T: 3 groups of rows, each row roughly a mix of its group's hidden directions; one row fits no group:
T (104 x 11):
[[ 1.75  0.04  0.68  3.99 -1.22  2.20  0.11  1.93 -2.36 -3.44 -3.27]
 [-2.65 -0.68  1.49 -3.29  0.44 -0.26  1.26 -0.36  4.64  1.68  3.29]
 [ 2.10 -0.82  0.59  4.09 -1.86  2.64 -0.40  2.26 -1.94 -3.45 -2.03]
 [ 3.19  2.69 -0.17  2.30  3.21 -1.15  2.18  0.73 -0.75 -3.98 -1.24]
 [-0.47  0.79  0.04 -1.66 -0.77 -2.14  2.06  1.00 -1.24  5.50 -3.44]
 [ 2.20 -0.74 -0.72  0.01 -0.18  1.19  1.74  3.84 -1.73  4.33 -3.29]
 [ 2.66 -0.99 -0.06  1.11 -2.76  1.25  0.67 -0.58  2.84  0.03  5.50]
 [ 1.80  1.15 -1.42  2.98  0.70 -0.16 -0.85 -0.06 -4.53 -1.30 -4.33]
 [-0.35 -2.54 -3.50 -2.10  1.50 -0.95 -1.64 -2.11  3.12  2.39  2.94]
 [ 1.21  3.11 -3.13  1.84  1.35 -1.26  2.44 -0.26 -3.94  0.22 -2.88]
 [ 0.47 -3.19 -3.05  1.73  3.33 -2.78 -1.11  0.84 -3.34  1.11 -1.32]
 [-0.72 -0.63  3.52 -1.73 -4.93  1.75 -1.98  1.11  0.72  2.14  1.94]
 [-0.29  2.49  4.29 -1.17 -2.92  3.35 -0.91 -1.37  2.50 -1.56 -0.72]
 [-2.09 -0.23  0.13  1.13 -2.85  2.69 -4.73 -1.20 -0.46 -3.43  0.91]
 [-3.98 -0.06 -0.12 -4.02  3.49 -3.54  0.64 -0.17  0.03  0.65  0.02]
 [-1.93 -3.81 -0.28 -2.52 -1.10  1.30 -2.24 -0.78  2.12  3.61  2.62]
 [-1.40  0.01  3.42 -2.23 -2.19  2.63 -0.30 -0.34  4.60 -0.34  2.40]
 [-1.21  1.39  4.84 -1.82 -3.61  0.76 -1.62  1.08  0.78  3.02  0.63]
 [-4.05 -3.16 -0.28 -2.78  1.78 -2.02 -0.53  0.01  1.84 -1.06  3.37]
 [-1.38 -5.24 -4.12 -1.85  0.68 -1.60  0.91 -0.10  1.19  0.85  1.39]
 [ 3.96 -1.45 -0.14  2.86 -4.00  2.22  0.08 -0.14  1.20  0.67  2.97]
 [ 2.79 -0.35  1.45 -2.47 -1.53 -1.33  1.19  0.73  4.17  0.86  4.16]
 [ 0.39 -0.22 -3.65  1.39  4.91 -1.89  2.22 -0.48 -0.91 -2.16 -1.95]
 [-1.90 -5.01 -2.67 -2.23  0.49 -0.76 -0.63 -1.01  2.23  2.34  2.03]
 [-3.28 -4.86 -1.36  0.64  1.73  2.54  0.09  0.41 -2.53  0.81 -2.07]
 [ 0.87  4.22  1.94  2.28 -0.59  0.89  1.14  1.53 -3.42 -2.44 -2.76]
 [ 3.21 -1.26  0.20  2.17 -2.36  2.29 -1.25 -0.84  1.52 -2.13  4.60]
 [ 0.97 -0.50 -3.32  1.97  4.00 -1.63  2.40 -0.22 -1.35 -3.50 -1.73]
 [ 1.56  4.60 -3.35 -3.26 -1.79  0.66  1.19  1.78 -1.57 -0.72 -0.99]
 [-1.17 -4.47 -4.78 -1.66  0.55 -1.66  0.46 -1.01  1.63  0.87  1.70]
 [-0.27  1.11 -2.42 -1.22 -2.03 -0.32  3.22  0.75  2.58  0.17  5.21]
 [-1.17 -4.04 -3.47 -2.35  0.00 -1.75 -0.61 -1.48  2.67  1.83  2.50]
 [-2.65  1.75 -1.25 -1.57  2.56 -0.93  1.16  1.34 -2.16  0.45 -5.30]
 [ 1.95 -1.15  0.12  3.87 -1.22  0.20 -1.37  2.53 -3.26 -3.54 -2.13]
 [ 0.95 -0.15 -1.59  1.78  2.54 -0.55 -1.83 -1.25 -4.16  0.79 -4.63]
 [-1.11  5.46 -0.27 -2.47  0.59 -2.37  2.45 -2.29 -0.24  1.59 -0.77]
 [-1.44 -0.51  3.67 -1.93 -4.18  1.38 -2.11  0.47  1.18  3.24  1.48]
 [-1.22 -2.04  2.99 -0.80 -2.62  3.75 -2.72 -0.97  0.96  3.19  1.45]
 [ 2.10  1.72 -0.45  2.29 -0.34 -0.39  0.42 -0.65 -3.38  0.72 -5.65]
 [-1.21 -3.50  1.33 -2.87 -1.35  1.15 -2.12  0.73  2.41  3.32  2.98]
 [-0.41 -0.04  3.61 -1.38 -4.73  1.91 -2.49  0.16  1.08  2.28  1.98]
 [ 0.05 -3.20  2.54 -0.57 -1.54  3.49 -3.29 -0.88  2.01  1.77  2.70]
 [ 1.44  0.24 -0.01  2.86  3.59  1.58 -1.90 -0.54 -3.91 -2.14 -2.86]
 [ 0.96  1.13 -1.00  2.04  1.64 -1.33 -1.68 -0.58 -4.55 -0.72 -4.63]
 [ 2.57 -2.22  0.23  0.31 -3.64 -0.06  0.98  0.15  2.22  3.04  4.19]
 [ 1.78  4.37  4.41  1.78 -0.27  2.47 -2.43 -0.70 -0.06 -0.40 -0.28]
 [ 1.94 -1.19  1.35  3.25 -2.95  3.13 -0.85  2.89  0.11 -3.45  0.81]
 [ 3.98 -1.14 -1.87  3.01  0.05  2.54 -0.85  1.35 -3.46 -1.32 -2.29]
 [-0.35  0.03 -3.51 -1.47  2.15 -5.40  0.25 -1.53  2.53 -0.04  0.66]
 [-2.67 -2.04 -0.48 -0.34  5.94 -1.80 -0.35 -1.16 -1.21 -2.01  0.67]
 [ 1.84 -0.44 -0.87  1.31 -4.06  1.36  1.29  2.15  1.21 -2.13  4.58]
 [-1.40  0.40 -0.62 -1.07  1.46  0.19  0.83  3.04 -2.13  2.52 -5.57]
 [-2.22  0.04  2.02  2.01  1.42  3.19  0.50  1.23 -3.92  0.14 -3.90]
 [ 2.54  0.20 -4.21  2.95  1.01 -0.93 -0.10  0.55 -4.59  0.16 -1.17]
 [ 0.07 -1.58  0.21 -0.90 -1.43  0.99 -0.14  0.23  3.38 -0.71  6.27]
 [ 0.34 -5.48  1.71  0.92 -0.34  1.94 -2.98  1.93  1.78 -0.54  1.96]
 [ 2.62  2.74 -1.50  2.32 -1.64 -2.47  1.09  0.44 -2.01  3.54 -2.98]
 [ 2.16  1.18 -0.06  0.35 -2.27 -1.36  2.10  0.04 -1.58  5.60 -2.49]
 [ 0.05 -1.50  3.92 -0.71 -1.36  3.24 -2.53 -1.18  2.38  2.91  2.29]
 [ 1.52  3.82 -1.66  2.71  1.19 -1.07  2.33 -0.91 -2.20 -3.13 -2.66]
 [ 1.42  1.81 -1.07 -2.34 -6.05  0.89 -0.05  1.43  1.57  0.84  1.77]
 [ 3.34 -0.96 -1.19  0.08 -4.71  0.56  1.16  0.60  1.14  3.05  3.05]
 [ 1.48  5.52 -0.60  1.17 -0.75 -2.53  1.06  0.99 -1.91 -2.89 -1.50]
 [-3.02 -3.45 -1.26  0.47  2.89  2.31  2.21  0.61 -2.45  1.64 -2.68]
 [-3.61  1.99  0.98 -1.84  2.64 -2.64  2.12 -0.25  0.25  3.01 -2.95]
 [-2.57 -0.21  3.20 -2.80 -0.88  0.39  1.09  0.25  4.89  0.09  2.60]
 [ 2.48  5.14 -2.76 -2.75 -0.32  0.47  2.14  1.56 -1.50  0.01 -0.57]
 [ 1.07  0.06 -0.52  0.50 -3.72  1.18  2.07  1.91  2.18 -1.88  4.95]
 [-3.55  1.31  0.57 -1.45  2.62 -2.62  2.26 -0.46 -0.13  3.46 -3.14]
 [-1.06 -3.74 -3.00  0.22  3.83 -3.48 -0.07  0.70 -1.63  1.89 -0.11]
 [-0.33  3.78  3.18 -1.27 -3.34  2.76  1.20 -0.71  2.92 -1.38  0.59]
 [-2.48 -2.39 -0.18 -1.93  1.32  0.30 -0.55  0.40  2.80 -1.50  5.44]
 [-3.01  1.60  0.36 -1.31  4.88 -1.98  0.32 -0.26 -1.44 -1.40 -3.50]
 [-3.83  1.44 -0.18 -3.31  2.61 -2.89  0.41  0.35 -1.22  0.96 -3.46]
 [ 3.76 -0.96  0.16  2.69 -4.30  2.64 -0.13  0.13  1.32  0.77  2.74]
 [-0.36  4.57 -2.33 -0.28  0.91 -2.60  3.45 -1.23 -2.32  0.29 -2.15]
 [ 1.06  0.87 -3.01  2.05  1.04  1.96 -1.79 -0.47 -4.21 -3.18 -2.52]
 [ 0.72 -0.21 -2.99 -0.69  4.16  1.00 -2.48 -2.77  2.56  1.94  2.28]
 [ 1.67 -0.59  0.11  2.68  1.89  3.14 -1.96 -0.48  0.09 -4.96  2.27]
 [ 0.42  1.67 -1.55  1.49  2.25  1.53 -1.34  0.11 -3.83 -3.03 -4.12]
 [ 2.00  3.66 -1.94  2.08  1.75 -2.01  2.77 -0.07 -1.63 -3.23 -2.05]
 [ 0.72  0.65 -3.37  1.40  4.95 -2.53  1.93 -1.77  0.13 -1.75 -1.61]
 [-0.23  1.05 -0.51 -0.10  3.31 -2.54 -1.20 -1.92 -3.53  1.70 -4.28]
 [ 1.24  0.44  1.12 -0.46 -0.93 -0.80  2.22  1.72 -0.47  6.01 -2.95]
 [-0.94 -4.46 -3.14 -2.45 -0.19 -1.14 -0.66 -0.72  2.55  1.76  3.02]
 [-0.63 -1.89  0.22  1.07  2.62  2.08 -2.14 -0.14  0.89 -4.76  3.64]
 [-2.46 -1.41  1.73 -2.80 -0.74  0.13  1.31  0.35  4.85  0.47  3.56]
 [ 1.63  3.30 -0.52  1.13  1.05 -1.04 -0.70 -1.74 -4.25  0.56 -4.29]
 [ 1.32  6.14  0.06  0.08 -2.54 -0.59  1.65 -1.13 -1.94 -1.61 -0.99]
 [-2.95  1.45  1.10  0.16  4.28 -0.26 -1.27 -0.33 -1.60 -2.82 -3.87]
 [ 1.45  1.61 -0.89  1.98  1.09 -0.44 -1.47 -0.86 -4.57 -0.41 -4.79]
 [ 3.38 -0.44 -1.50 -0.81 -2.53 -0.72  3.40  1.17  1.17  3.97  2.47]
 [ 2.63  3.30  5.31  0.88 -0.33  0.11  0.35  2.52 -0.22 -2.02 -0.44]
 [-0.16  1.80 -0.56  0.27  2.80 -1.45 -1.05 -1.98 -3.56  1.06 -5.02]
 [-2.73 -4.25 -3.37 -2.35  1.06 -2.39  1.54  0.03  0.97  2.25  0.26]
 [ 3.11 -0.49 -1.08  3.66 -1.10  0.97 -2.05  0.67 -4.08 -2.00 -2.38]
 [-3.96  1.02  2.09 -2.75  2.42 -2.93  1.62  0.16  1.63  2.59 -1.58]
 [-1.56  1.64 -0.71  1.21  2.34  0.92 -2.37 -1.03 -3.17 -3.75 -3.67]
 [-1.12 -5.84  0.34 -0.30  1.00  0.97 -0.87  1.35  2.97  1.00  2.78]
 [-0.02  0.59 -3.44  1.42  4.58 -2.09  2.28 -0.09 -1.54 -2.22 -2.35]
 [-2.14  0.31 -0.33 -4.15  1.75 -2.36  0.10 -1.86  2.33  3.38  2.60]
 [ 0.71  0.28  0.09  0.31 -3.13  1.24  2.45  2.22  2.78 -1.33  5.02]
 [-3.11  1.32  0.01 -4.33 -0.45 -3.38  2.22  0.50  2.08  2.51 -0.22]
 [-0.32 -3.55  0.14 -0.22 -1.69  1.67  0.94  2.00  3.73 -0.50  4.50]]

which group is each row in? (one row of each group first):
[-4.03 -1.53 -2.92  1.01  0.67  0.28  0.01 -0.12 -3.81 -0.06 -3.79]	(89)
[-1.47 -3.13  2.23 -1.73 -0.94  1.48 -0.44  0.77  4.50  0.43  3.66]	(57)
[-2.56  0.24 -0.55 -1.03  3.93 -0.94 -1.04  0.44 -3.44 -0.28 -4.49]	(35)

[ 0.03 -0.86  4.20 -0.84 -2.56  4.12 -1.99  0.47  0.87  2.61  1.81]	(89)
[-2.08 -3.39  0.55 -2.81 -1.39  0.96 -2.41  0.07  2.12  3.81  2.45]	(89)
[ 2.05  2.30  2.30  1.28 -3.20  4.12 -2.09 -1.23 -0.53 -1.94 -2.02]	(57)
[-0.48 -3.72 -4.80 -1.44  1.10 -1.28  0.03 -2.01  2.26  1.15  2.28]	(89)
[ 3.24  1.38  0.03  1.52 -2.45 -0.38  1.70 -0.25 -1.85  4.83 -2.65]	(35)
[ 0.09 -3.89 -1.35  1.87  3.36  0.33 -0.72 -1.49 -0.55 -2.51  4.05]	(35)
[-0.93  0.40 -0.24 -2.77 -1.46  0.00  2.55 -0.58  3.94  1.30  4.76]	(57)
[-1.84  2.32 -0.48 -3.16  2.99 -3.25  0.82 -2.55 -0.26  3.20 -1.27]	(57)
[-0.70  0.70  3.28 -1.81 -3.09  2.86  0.11 -0.19  4.30 -0.83  2.38]	(57)
[ 1.29  0.00  1.99 -1.30 -1.38 -0.42  1.32  2.23  0.37  6.40 -0.68]	(35)
[ 2.93  2.44 -2.24 -1.44  2.80 -0.89  4.12  1.84 -1.32  1.76 -1.46]	(35)
